In the data rows, 128 means zero.
Here are some points:
[122 121 141 125 113 135 112 141 137 130 127 121 114 146 131 122]
[117 129 146 126 109 131 115 149 131 125 120 118 107 144 137 120]
[ 10  77  47 128 161  77 129   0   0 164 131 160 255  66 214 107]
[122 124 144 127 112 133 112 147 140 132 124 123 111 148 128 126]
[126 122 140 121 110 136 111 146 144 137 127 120 108 146 135 124]
[177 155 136  99 146 132 132 165 110  87 120 165 177  70  78 141]
[124 119 143 128 115 135 122 144 143 131 122 122 110 145 127 126]
[ 29 120  95 205 186  59 225  61  40 191 116 167 170  73 164 148]
[148 115 130 120 112 150 112 143 161 127 138 110 102 159 124 134]
[127 124 145 124 112 136 109 146 141 132 124 123 108 147 125 127]
[120 129 146 130 115 132 109 148 143 126 123 126 111 141 131 123]
[125 122 143 127 113 137 109 147 140 131 125 122 110 146 129 123]
[141 131 141 118 124 140 108 147 137 122 120 134 124 125 125 129]
[158 139 131 110 134 131 129 156 116 107 132 154 154 100  98 131]
[133 124 141 131 116 133 116 140 137 132 119 121 111 146 128 120]
[255 178 143  40 159 179  83 159 148  57 101 170 192  61  86 146]
[104 142 153 203 146  80 250 158  91 160 132 138 111 114  92 163]
[255 190 142   0 167 207  78 161 164  29 105 188 223  56  66 165]
[123 138 144 144 117 120 164 153 124 133 138 122 114 144 105 141]
[113 135 147 128 115 126 112 140 139 126 117 129 109 144 128 119]
[117 119 136 124 116 134 110 136 134 134 125 126 118 141 134 123]
[123 122 142 126 113 136 112 146 140 132 125 122 110 145 129 123]
[ 48 117  93  65 131  82  94  49  32  91 141 163 251  89 171  80]
[121 130 146 129 117 126 113 140 139 129 116 123 106 146 128 110]
[ 65 141 114  88 119  83 112  87  62  96 143 146 189 112 145  83]
[124 124 144 126 111 132 120 146 136 129 127 122 113 148 120 125]
[125 122 142 125 114 136 112 145 140 133 125 122 110 146 129 122]
[255 129  87  72 116 212  95 136 220  80 171  82 101 160  91 160]
[126 125 143 125 113 137 113 145 140 134 125 122 110 146 130 125]
Then 20 other points, each followed by its number:
[ 78 128 126 182 153  92 185 114 100 167 115 145 124 109 139 142] 0
[181 135 142  90 121 159 104 150 156 106 125 134 132 135 110 138] 1
[126 122 145 125 111 136 109 146 143 132 124 120 106 149 126 122] 2
[113 111 123 109 116 130 109 118 108 126 140 123 154 137 140 120] 3
[121 124 150 125 110 142 109 141 139 129 125 120 111 146 129 120] 4
[255 133 103  58 126 202  93 149 202  77 154 114 130 141  91 169] 5
[216 151  72 135 128 150 110 111 225  80 165  57  63 167 112 106] 6
[128 126 148 133 118 124 151 159 127 129 137 125 119 141 104 134] 7
[125 126 143 124 114 136 112 145 140 131 123 120 110 146 131 127] 8
[125 122 143 126 113 137 112 144 140 132 124 122 109 146 129 123] 9
[129 159 121 150 134 117 105 119 159 109 133  97  83 120 121  83] 10
[125 121 144 129 111 135 110 148 139 134 122 123 110 149 128 125] 11
[123 121 144 124 112 135 113 143 140 131 124 121 110 149 127 122] 12
[ 63 147 120  90 119  87 109  81  74  88 146 147 190 116 148  78] 13
[255 141  67  78 119 201 101 119 247  71 178  58  80 167  83 145] 14
[126 122 143 126 114 136 112 146 140 131 125 120 110 147 129 124] 15
[255 149 119  47 135 192  93 160 191  73 138 134 149 124  90 164] 16
[183 115 106 120 111 167 108 135 180 121 150  85  87 165 115 133] 17
[123 125 142 128 116 134 112 144 139 127 124 123 107 148 128 122] 18
[124 120 142 126 112 135 113 145 143 129 128 122 110 144 130 122] 19
Which of these numbered points is nearest to each point below, ignoring the 3 directions in which the first points spread most? Its number follows each.
[141 132 140 117 123 135 113 146 134 125 123 132 127 127 118 125] > 2
[ 36 119 102 196 177  67 208  71  52 185 115 161 161  81 161 141] > 0
[128 123 144 122 112 139 111 147 143 131 127 119 108 153 127 124] > 12
[115 143 143 134 121 121 112 136 140 121 118 117 104 133 130 104] > 18
[141 159 103 153 135 114 115 113 168 101 134  97  82 119 123  90] > 10
[112 138 147 124 116 121 112 140 141 125 118 131 109 142 128 111] > 18
[255 136 113  50 129 195  87 149 197  74 142 127 139 130  92 170] > 16
[122 122 148 119 108 142 112 140 133 131 116 123 111 145 136 127] > 8
[113 163 130 150 133 109 113 125 149 109 120 105  99 114 132  87] > 10
[205 142 137  74 126 168 100 149 164  92 124 138 140 126 108 142] > 1
[ 36 130 106 210 181  59 232  79  54 193 114 165 153  80 150 149] > 0
Here are 20 other points, each followed by its number:
[126 122 143 125 115 137 112 147 139 132 125 121 109 147 130 124] 0
[127 121 140 126 114 138 111 145 143 130 127 121 109 147 128 126] 1
[ 12  94  62 172 185  70 173  12   9 186 121 167 219  61 207 127] 2
[121 123 142 136 118 131 120 142 139 137 122 122 108 142 132 125] 3
[124 124 144 127 111 133 124 149 136 128 129 124 114 148 118 125] 4
[126 121 142 125 114 137 113 146 141 133 125 122 109 146 129 125] 5
[ 47 100  84 153 159  90 143  42  50 167 119 152 193  90 188 120] 6
[200 162 144  73 143 165  90 157 142  85 108 154 162  89 109 137] 7
[179 160  77 148 135 130 115 101 204  92 155  70  64 140 115  94] 8
[  6 139 106 255 212  19 255  69  24 215 110 180 159  54 136 172] 9
[125 123 142 126 114 136 112 145 140 132 125 121 109 146 129 123] 10
[118 116 131 112 115 129 111 119 104 123 134 120 149 141 137 118] 11
[126 122 143 126 114 134 111 146 141 132 126 123 111 147 131 123] 12
[125 122 143 125 111 136 113 146 139 132 126 120 110 146 128 123] 13
[  0 113  64 240 221  21 255   3   0 218 117 188 215  32 184 158] 14
[255 199 142   0 172 206  76 164 163  12  97 194 233  41  52 167] 15
[165 126 138 103 115 152 104 149 155 116 126 127 117 145 116 137] 16
[123 123 143 127 112 137 113 145 141 131 126 122 107 145 128 124] 17
[187 141 140  85 124 161  99 150 156 101 120 139 139 125 111 135] 18
[124 122 143 126 113 135 112 144 140 131 125 122 110 147 130 123] 19
Which of these numbered points is nearest to each point below, ignoring the 3 directions in which the first points spread most? Its number follows each.
[124 122 143 125 116 137 112 145 141 133 125 121 110 147 130 123] > 0
[  5 144 111 255 218   9 255  74  21 219 104 182 148  52 131 178] > 9
[  0  98  43 215 218  28 241   0   0 214 119 188 247  26 214 143] > 14
[125 122 140 121 111 134 112 145 136 134 122 120 107 147 131 122] > 0
[116 128 144 151 125 119 153 149 128 142 125 126 108 137 122 136] > 1
[124 120 141 127 113 135 115 148 139 133 126 121 106 144 131 124] > 5
[ 51 122 107 188 169  76 199  85  69 178 114 156 153  90 155 142] > 6
[ 59 108  97 156 158  98 149  69  68 166 120 149 168  98 173 126] > 6
[232 147  63 131 131 159 112  98 234  76 177  47  57 177 103 110] > 8
[121 120 148 128 113 135 109 147 140 131 125 124 108 143 130 123] > 17
[210 141  77 127 126 157 113 108 220  91 168  60  64 171 107 112] > 8
